In the rows, 128 means zero.
One turn moves every row onto another: examples first, then more rows asked:
bibe: [161 150 143 114 135 126 113 145 153 117 108 136 116 127 124 151 155 154]
legis: [118 138 144 134 134 102 102 113 127 119  83 126  95 141 152 123 127 155]
Mazi: [134  99 162 140 120 120  80  89 163 160 118 111 130 111 116 124 117 120]
vebu: [101 161 103 146 116 113 110  90 129 135 143 121 100 105 120 135 140 136]
mibo: [127 105 136 129 145 113  70 127 135 169  94 137 129 125 127  94 157 121]
Bab: [125 129 151 140 113 107 100 122  90 128  90 125 106 143 138 140 114 147]
padu: [113 118 144 135 125 110  87 109 121 125  84 114  87 148 113 130 128 121]
Zez: [105 157 116 155 125 109 112 132 129 117 106 130 124  83 129 106 107 107]
Zep: [133 139 140 121 126  88  93  84 137 165 120 125 120 111 151 121 151 157]
liros: [127 132 132 118 131  99 120 171 129 113 147 146 133 116 132 113 128 157]
Bedig: [132 131 142 151 112 107 151 115 120 163 134 119 128  90 147 113 126 149]
buzud: [149 117 143 130 156 167  82 144 150 145 101 130 133 127 138 126 122 123]
Rari: [143 118 147 128 112 137 105 142 152 133 114  89 143  85 143 133 139 106]
Tir: [152 130 164 130 120 134  97 113 124 147 123 109 141  97 141 152  89 129]
labeb: [126 120 125 145 149 134 136 142 150 159 113 129 118 111 148  87 154 140]
daz: [108 107 121 121 145 110 107 152 135 145 153 128 158 130  88 133 120 114]
vunev: [149 133 145 152 144 141  90 116 133 167 110 167 132 123  98 129 115 137]
dob: [ 98 144 106 128 161 103 113 108 179 135 135 127 138 113 110 122 128 116]
dutum: [ 82 118 143 118 149 122 106 119 121 133 150 133 143 156 106 141 125 117]
Suned: [141 136 133 116 133 120  83 122  80 178 117 130 127 115 130 137 126 130]
gur: [114 110 120 125 113 118  97 154  99 143 159 127 124 127  94 131 131 128]
rodef: [131 118 124 129 145 126  80 122 149 179 119 142 131 109  99 103 157 109]
Moro: [ 77 140 147 151 140 123 121 117 138 109 114 132 155 130 144 126 112 111]
tibot: [106 128 121 114 153  88  99 136 158 126 133 139 113 109 106  87 131 117]
tuzu: [151 148 157 150 108 104 115 132 132 126  87 140 134 101  98 142 121 120]
kufus: [121 109 154 124 134 104  91 139 114 120  83 120 104 144 139 113 116 130]
Deba: [ 85 129 147 138 130 134 121 124 132 110 137 118 154 146 153 146 128 131]
Loz: [157 149 134 121 137 141 119 155 161 128 119 131 135 103 147 134 154 147]
Dig: [104 108 115 136 127 130 114 147 147 135 152 108 159 132 149 138 144 145]
Konib: [ 82 136 142 124 163 107 110 104 146 126 138 149 138 147 110 122 126 119]
sunug: [130 117 132 124 141 139 131 152 107 167 126 101 124  98 146 109 117 110]
vakog: [113 145 122 130 152  99 130 147 139 133 137 147 167 106 137 123 105 142]
Ked: [ 77 142 138 136 139 117 112  86 125 134 144 130 136 144 114 147 121 118]
Bodo: [104 116 112 145 101 138 103 141 131 119 138  94 118 119 146 135 151 132]
lefaz: [146 141 128 106 139 125  91 118 106 183 144 131 131 100 105 139 130 119]
pav: [126 141 150 124 139  94  98 117 106 127  91 139  94 140 107 133 108 135]
ripi: [104 144 103 144 123 124 122 107 131 148 157 119 139 124 103 165 131 135]
verap: [148 127 160 160 124 125 105 105 172 143 108 148 137 114 137 124 129 162]
zirot: [155 134 144 100 155 143  88 106 148 155 140 121 115 125 135 150 121 146]
git: [127 121 150 112 132  97  98 116 125 122 105 123  89 157 119 139 134 155]
popa: [140 120 148 122 116 128  95 130 151 119  96  84 119 111 124 144 140 102]
Rar: [128 117 136 157 123 121 139 124 142 159 117 126 114 103  75 112 135 104]
Posod: [147 149 124 119 153 133 148 139 130 154 139 135 101 115  94 133 133 133]
mab: [135 131 134 120 122  99  98  84 153 173 145 124 126  97 118 124 156 144]
zamim: [134 114 139 112 131 118 138 115 157 146 146  86 102 107 110 128 141 121]
sibo: [ 90 142 104 163 130 130 113 122 139 140 117 112 158 102 140 129 115 103]
lur: [150 147 145 161 106 126 123 138 139 139 103 141 153  81 123 131 129 128]
sog: [ 92 135 154 132 148 123 125 144 127 107 131 147 162 142 141 132 114 130]

Dig turns into daz
Rari turns into lefaz
Now these:
verap turns into Mazi
Ked turns into Deba
popa turns into Suned
sunug turns into Posod
Bodo turns into gur
padu turns into Bab

